The rows of Y fall into several groups, which share some directions, and each row is roughly a mix of its group's hidden directions.
Y:
[[ 18  54 -32  26 -31  -7  26  18 -12  12]
 [-15  37   9   7  20 -36   1 -12  27 -54]
 [ 13 -42 -33   2 -19   5  17  48  20  28]
 [-15  19  29  17  11  31  -9 -34 -55  10]
 [ -9 -62 -17  -2  -7   7   9  37 -16  34]
 [ 11  15  36  -1 -14   7 -41 -51 -26  20]
 [-25 -64  11  -5  16 -10   6  12 -31  30]
 [  7 -45   0   1  30 -19  -9  37  32  38]
 [  1  61   4  26  30 -40 -12   6  -2  -9]
 [-43  10   3  -7  19  18 -22   1 -63   5]
 [-21  25  16  49  44 -14  34   7  -3 -13]
 [-19  57 -10  39  12  10 -15 -16 -29  18]
 [ 35   9 -29   5 -18  -5  20  32  55  16]
 [-25  53  23   7  15  -9 -13 -34 -35 -18]
 [-12  36  39  13  12  -4 -53 -32  -5   6]
 [ 37  21 -34  -3 -27  23   6  28  42  19]
 [  0  21   6  50  34 -12  11 -15  43  27]
 [ 37 -24 -13   7 -12 -21  -5  24  59 -20]
 [-24  17  -2  -1 -34  32 -21 -17 -58  -3]
 [-18 -63  21  -6   6  40  19 -18 -11  -1]
 [-36 -49  20   3  16 -12  -3 -15 -43 -25]
 [ -4  -4 -31  31 -27 -21   5  28   6 -57]
 [ -9  17  41   4  33   0 -33 -40 -36   1]
 [ 27  39  -5  14  -8 -47 -47  13   6   4]
 [ 26 -11  19  -6   6 -55 -20 -13  48  -6]
 [-21 -25  -8  27  30  30  28  36 -15  37]
 [ 28  -6 -26  26   5 -17 -14  35  33  48]
 [ -8   2   4  -3  41 -54 -11   0  39 -29]
 [ 35 -16  -1 -20  13 -40  14  -5  50  28]
 [ -4 -24 -37  23 -16 -27  36  48  14   0]
 [ -6 -37 -12 -17  -4  -5 -45   4 -35  45]
 [  3  12   1  10  55 -27   2  36  44  -3]
 [-40  49  10 -13  39  27  27   0   5  -7]
 [-16  51 -11  16  -3  32  -3   2 -53   9]
 [  8   9  -8   1  20  30  -9  44 -10  60]
 [ 34  17 -21 -16 -33 -27 -50  16 -14  18]
 [ -7  15  -4  23  -9  35  56 -20  21 -33]
 [ 35  35  15  -2 -23 -43 -29 -34  12  -2]
 [-36 -59   3  -1  11  -2  23   6 -40  11]
 [ 30 -39  -7  -1  27 -31  -6  28  36  31]
 [-26 -14  49  10  39  14 -20 -36 -20  -5]
 [ -4  37 -21  36 -40  10  19  30  32  12]
 [ 38 -31   1 -17 -34  -1  35   5  39 -24]
 [ 34  -4 -34  -2 -41  14  25  16  41 -21]
 [ -9  54  29  20   9 -12 -47 -21  -1   6]
 [-53  -9  12   4  33  37  28  -8 -24 -18]
 [ 32  -4 -32  -8 -29  34  22   5  42 -28]
 [ 35  38 -10  -5 -34 -33 -44  -9 -10  10]
 [  6 -33  -6  20 -19 -11  40  20  56  -2]
 [-14 -20   3 -29   8 -55 -17 -43  14 -19]
 [ 38  44  -8  20 -23 -30 -19 -23  33   3]
 [ 10  12   3   6  17 -61 -14  -5  39 -33]
 [ 22 -48 -15 -13 -21 -19  28  15  47  -3]
 [ -1 -23  30  28  46 -23  42 -17  -8 -14]
 [-22 -26  -1 -24 -32  31  -1 -34 -46  12]
 [ 25  47 -12   8 -47   9  -7 -16 -31  26]
 [ -7 -28 -29 -12 -20  46  37  32  -6 -20]
 [  4  44  24  -1  -2  -5 -54 -33 -23  12]
 [-26 -30  33  -3  26 -15   3 -40 -24 -38]
 [ 28 -42 -16   4 -11 -16  -3  43  40  22]
 [ 13 -10 -17 -12 -27  45 -45  27 -18  29]
 [  7 -64 -21  -4 -12   7   6  41   7  26]
 [-22 -52 -22 -27  16  18  -1  46  10  -5]
 [-12  -6   9  14  26 -25  19  -5  35 -62]
 [-35  22  -1 -13 -19  17 -34 -20 -56   4]
 [-28  33  24  20  28  -3 -17 -24 -48  21]
 [ -3  43  31   9  23 -32  -6 -39   8 -33]
 [  6  37  26   1  10  -2 -36 -39 -47  10]
 [-26 -32   2 -24   8  21  -3  31 -58  12]
 [ -2 -18 -12  12 -15  17 -48  25 -49  29]
 [-41 -43   3 -28  -3  21  11 -37 -29  -8]
 [ -5  47  16  -5  -1 -28 -41 -43 -16 -12]
 [-18  14  39   4  27 -27 -14 -44 -15 -36]
 [-17  54   7  25  -9   6   0  -4  -8 -56]
 [-20  49  17  28  27  11  -7 -14 -47   1]
 [  9  -6   4  13  33 -41 -34   7  43  33]
 [ 28  43   0  -9 -54 -15 -10 -33 -10  12]
 [-37 -16   2 -31  54 -34 -13 -12  15   0]
 [ -5  12 -30  -9 -30  32  26  -7  23 -54]
 [ -5 -22 -30  15 -16  -9  49  10  17 -49]
 [ 12 -28 -18  24  -2  30  44  41   6  28]
 [-22 -20 -43  12 -24  15  43  33 -24  -2]
 [-22 -58 -16 -30  -3  31   3  24  25  -9]
 [ 33  43  -1  13 -44 -34 -25 -15   1 -15]
 [-31   3  14  31  34  31  33  -4 -43  -6]
 [-15 -30 -21   7 -20  16  28  39  51  -5]
 [ 15 -26 -45  10 -33   9  20  45  23  -7]
 [ 22   6  40 -17  34 -20 -14 -23  31  40]
 [-21  -1  22  20  23  16  48 -31  33 -27]
 [  2 -47  -1  14 -17  29  59  -2  -8   6]
 [-43  20   1  -3 -12  15 -33 -18 -53 -19]
 [-46  24  19  10  48 -12 -29 -26  -9   1]
 [ 27 -44 -21 -42 -39  -2  -6   3  27   7]
 [ -1   3  42 -10  18   1 -58 -33 -19 -13]
 [-15 -47   6 -14   8  15  -8  17 -32  53]
 [ 26 -18 -17 -35 -25 -30 -25  13  49  -1]
 [-10 -39 -21  -9  -7  24  23  31 -19  51]
 [ 22  43   0  20  -8 -32 -28   4  35 -36]
 [ -9  45 -11   9   7 -13  65 -16  14  -8]
 [ 11  -8   6  26  25  20  48  30  39 -24]
 [-28  11  43  -8  12   5  19 -47 -25 -32]
 [ -6  14   9  23   1 -26   9 -12  23 -71]
 [ 21 -55 -10 -11  11   0  -5  21   5  54]
 [-17   7  -8 -11 -27  45  34  -7 -35 -40]
 [-17  40  12   0  19 -27  14 -20  30 -51]
 [-13 -14   4  10  37 -46 -11   6  32 -45]
 [ 35  -2 -41  -1 -50  21  20  28  11  -6]
 [-20  -5  -8   7  -6  46  55  -6   9 -37]
 [ 17 -46  -2  19  31 -26   9  26  42 -19]
 [ 10 -39   3  12 -46  10  24   0  49  13]
 [ -8 -63 -13  -6  -9  16  -5  33 -22  31]
 [ -5  -9  28  10  24 -39 -22  -1  59 -13]]

In each list below, two rows fit none of the groups, and each other row fits one group, some only roughly. Which are they? Name them in the order they come.
    J_216: [-27   2  38 -18  20 -11   0 -48   5 -43]
    J_200: [ 33  22 -10   5 -38 -12 -44   6 -23  38]
    J_508: [-28  44   6   2  -6  15   6 -45 -21 -41]
    J_537: [ 13 -27   0 -18  19 -42 -38  17  45  14]
    J_955: [ 26 -23 -21 -18  -9  28  34  17  37  40]
    J_521: [-17 -18  42   1  26 -28 -45 -20 -27 -13]
    J_689: [ 36   7 -28   2 -47 -13   4  31  17 -38]
    J_716: [ 19 -18 -14   8 -17 -40  25  23  56  -8]
    J_841: [  5  25 -52  -4 -18 -28 -11  37 -33   8]
    J_887: [ 18 -42 -12   2  20 -39 -39  28   7  26]
    J_837: [ 23  -6 -11  -7 -30 -34 -54  -5 -22  32]
    J_326: [  8 -51  -8  10  35  14   7  44  14  28]
 -> J_689, J_841
    J_111: [-19  -9  20 -27  22  28 -38 -29 -45   3]
    J_631: [ 27  22 -33  -2 -12   0  32  33  50  -9]
    J_229: [ 17 -39   0   8  19 -16  14  22  61  17]
    J_962: [-27  18  14 -22  10  -9 -41 -15 -58   0]
    J_193: [  1 -57  11 -21  -5  41 -32  -5 -25   2]
    J_773: [-34  -3  -7  12  33  42  26  17 -44 -10]
    J_361: [ 41 -36 -12  25  -5  -1 -18  47   7  30]
    J_654: [-37 -41  32  -5  42   9  34   1  -4  -9]
    J_848: [ 29  14  34  -2  -5 -49 -16 -39  29  -2]
    J_205: [-34  -1  -4  -8  25  46   1   4 -56  -4]
    J_673: [-44  25  13 -16   4  20  30 -38  -8 -38]
    J_669: [-24  17  33   3  24  44 -23   0 -27 -39]
    J_223: [-35 -53  14 -12  44  11  13  22   2   5]
    J_999: [-27 -21  22   2  16  31  36   8 -53  13]
 -> J_631, J_669
    J_888: [  0  46   2  17  -2 -11 -34 -17 -51  25]
    J_911: [ 28  43 -13  42 -13 -21 -26  15  31  11]
    J_314: [-45  18  27 -13  27  -1 -19 -36 -30 -26]
    J_734: [  7 -43 -23 -19   4 -25  29  28  40 -23]
    J_161: [-21  28 -19 -13 -13  51  30 -14 -40   8]
    J_906: [ 54  16  -5   7 -34 -28  22  -5  38   0]
    J_16: [-34 -33  -1   9  39  27  17  34 -20  28]
    J_495: [  8 -36 -13  -9   5   4 -31  23 -21  60]
    J_670: [ 12  50   0  28  -3 -31 -34 -22 -12  32]
    J_720: [  1   2  29  -9   8   6 -28 -41 -59 -15]
 -> J_911, J_720
    J_398: [ 34  -4 -45 -39 -45  -5  -1  18   5   8]
    J_828: [-21 -33  14 -10  -3  22 -44   5 -51  19]
    J_167: [ -7 -72 -10 -10   0  10 -17   7 -25  28]
    J_540: [ 43  -3 -32  21 -32  14  17  37  11  30]
    J_413: [-42  36  13 -17   7 -14   4 -45  -8 -36]
    J_648: [ 43 -30 -34   0 -47  -6  -3  27 -15   7]
    J_876: [ -5  50   8  49  13 -32   9  13  29  -5]
    J_928: [-40 -49  -8 -29  27  23  -2  -3 -24  21]
    J_831: [ -3 -12  -1 -22  16  19  -8  31 -35  61]
    J_976: [ 24  58 -14  15 -42 -21 -14   1  16  14]
    J_147: [  0  53  21  13  -3 -20 -15 -54  -5 -15]
 -> J_648, J_831
    J_891: [ 13  40  -8  39 -12 -37  20  16  40   0]
    J_20: [-27   1   3   1  40  52  31  31  -3  16]
    J_372: [-13 -52 -10 -11  33   0  40  25  16 -23]
    J_861: [  5 -71  -7  -5  -4  26   6  12 -16  30]
    J_308: [-18  15  48  43  12  17   1 -39 -22   7]
    J_484: [-25 -56  10 -29  17  20  29  16   9 -25]
    J_219: [-30 -67   8 -13  34   1   1  15 -13   9]
    J_593: [-21 -48  22 -14  25  37   0 -23 -36  -6]
    J_92: [-26  67   9  -4  -2   4   9 -22  -7 -36]
    J_811: [-57  -8   5  -8  41  31 -14   6 -31   2]
    J_695: [-33 -50  11  -3  22 -15  41 -18 -23 -16]
    J_668: [-28  -4   8  -2 -18  60  24 -17 -37 -13]
    J_130: [-22  40  26  17   5  13 -38 -31 -28 -27]
    J_285: [ 34  36 -27  47 -24  12  11   6   0  30]
 -> J_219, J_130
    J_217: [ 15  49   8  20  11 -51  -8  10  34  10]
    J_434: [  7  26  41  24  25 -16  -1 -48 -33   7]
    J_641: [ 33  19   3 -13  14 -64 -29  -7  20  -5]
    J_456: [ 33 -47 -11  16  10  -5 -18  45  12  30]
    J_998: [ 15 -53  -3 -13 -10  34  45  -1   6  26]
    J_586: [  0  57   5   9  33 -29   0  13  36 -20]
    J_91: [  1 -39  -1   4  42  24  33  35  25  19]
    J_142: [ 18 -11   4  13   8  -8 -24  17  -3  75]
    J_360: [ 12 -65 -11  13  -8 -22  -8  34  24 -16]
    J_316: [-34   3  33  -5  25  -4   5 -43 -46 -18]
    J_58: [-32 -30 -34 -35   7  41   4  32 -13  -6]
    J_129: [ -1  11  15 -30   6  32   9 -41 -53  19]
    J_427: [ 18 -67  -4   2  -7 -17 -14  22  30 -21]
 -> J_142, J_129
    J_392: [ 19  30   5   3   0 -49 -38   5  46   0]
    J_543: [-34  21  10 -14  -8   2  27 -43   3 -51]
    J_520: [-46  10   5 -24  11  48  17 -24 -31  12]
    J_996: [ 11  66 -27  19 -15 -11  22  13  26  -5]
    J_941: [  7 -12  22 -35   5  18 -40 -41 -41   8]
    J_404: [ 15 -19 -20  33  -5  14  58  23  29 -14]
    J_863: [-41   4  27   0  24  -9  14 -39 -45 -21]
    J_251: [ 33 -54  -9  -9 -11   2 -16  29  40  15]
    J_972: [-34  30   6 -25   4  47   4 -10 -37  27]
    J_125: [ 17  50  12  -5   8 -42 -46 -16   0  -4]
    J_825: [ 45 -33   8  10  -7 -19 -21  33  15  42]
    J_804: [-11 -39  -8  -8 -10  26 -27  29 -36  42]
    J_934: [ -6 -62 -21 -44   5  10  12  16   5 -20]
    J_983: [-52   2   9 -26  -2  11  12 -47 -22 -29]
 -> J_404, J_825
    J_806: [-34  31  16 -13  -6  -6  12 -46  -6 -49]
    J_354: [-28  42 -30  -7  14  29 -21  32 -35  -3]
    J_63: [-23 -64  -1 -15   0  32  30 -17 -13  -2]
    J_975: [ -1  30   6   7 -21 -15  29 -30  18 -60]
    J_239: [ 17  -4 -49 -26 -38   0   4  40  27  -2]
    J_29: [ 56   8 -15 -34 -42 -22  15   4   1 -12]
    J_768: [ 43  -7 -30 -13 -34 -36  17  12  37   1]
    J_439: [ 27 -33 -14   4   6 -24 -16  40  28  44]
    J_638: [-17  50   8  24   1 -27 -26  -9 -24 -42]
    J_991: [ 44  21 -37  17 -32 -13 -24  24  11  28]
    J_148: [ 27 -41  -9   6  17 -45 -37  21  11  19]
    J_707: [  5   4 -48 -15 -42  34   3  31 -21 -18]
    J_578: [ 50  40 -23  10 -25   4 -26  13 -26  21]
 -> J_29, J_578
    J_418: [ 39  -4  -6   3  28 -16  -5  39  32  45]
    J_769: [-24  48  15  -2   7  24  41 -21   7 -36]
    J_573: [-29 -42  -6  -1 -19  43  -4  -8 -48   1]
    J_918: [-23  33   2  30  -7  34  19   3 -51 -22]
    J_589: [-25  63   0  13   0  18 -28  12 -34  -6]
    J_969: [-47 -38  20   5  36  40   5   0  -6 -15]
    J_301: [ 34 -21  15  -8   7 -15 -43  22  33  41]
    J_460: [  5  -9  19 -33  10  21 -33 -39 -50   2]
    J_69: [-55  16  23   5  52  12   1   1 -12  20]
    J_335: [ 27 -45  -6  -8   4 -20  -9  48  19  35]
 -> J_918, J_69
    J_588: [ 15 -16  12  18  10 -54 -10   8  43 -36]
    J_697: [ 15 -60 -20   8 -11 -14  19  29  35 -12]
    J_657: [ 47 -27 -15  -2 -22 -19   5  27  47  16]
    J_374: [-54  22   8 -24   7  11   0 -39 -27 -26]
    J_770: [ -3 -46 -12  -4 -13   3  58  11 -24 -26]
    J_138: [ 31  -5 -30   7 -41 -24  34  23  36   9]
    J_651: [ 19 -45 -20   8 -11 -13  34  15  42 -29]
    J_802: [  6  -1 -32  22 -26  20  62  25  -8  -1]
    J_572: [-19  48  21  24   7   6   4 -43 -38  -5]
    J_61: [ -7 -22   4  -7  39  22   0  10  -4  67]
    J_832: [-37 -21  -7 -32  28  24 -12  -1 -33  42]
 -> J_770, J_61
    J_220: [ -6 -41 -33 -36  16  -2  20  40  17 -25]
    J_487: [ -1 -45   1   6  43  -9  26  22  42 -17]
    J_516: [ 27 -28  -1  26  15 -15   5  34  12  57]
    J_56: [-19  39  37  -3   3  37 -15 -49   0   3]
    J_722: [ 11 -33 -38  20  10   0  16  59  18   4]
    J_785: [ 48   6 -11  22  -4  -2  -3  43  20  45]
    J_95: [-14  54  13  32   3  11   9 -40 -33   1]
    J_979: [-26 -32  42  -8  33 -16  -8 -35 -31  -7]
    J_699: [-34  -2  24  -6  62   2 -19  -8 -22 -26]
    J_54: [  2  18  -4  -7   8 -34 -65   6 -23  29]
    J_727: [ 37 -40 -14  19  -2 -17 -29  34   4  38]
    J_894: [ -1  43  27  13 -10  -8 -12 -33 -55   5]
 -> J_56, J_722
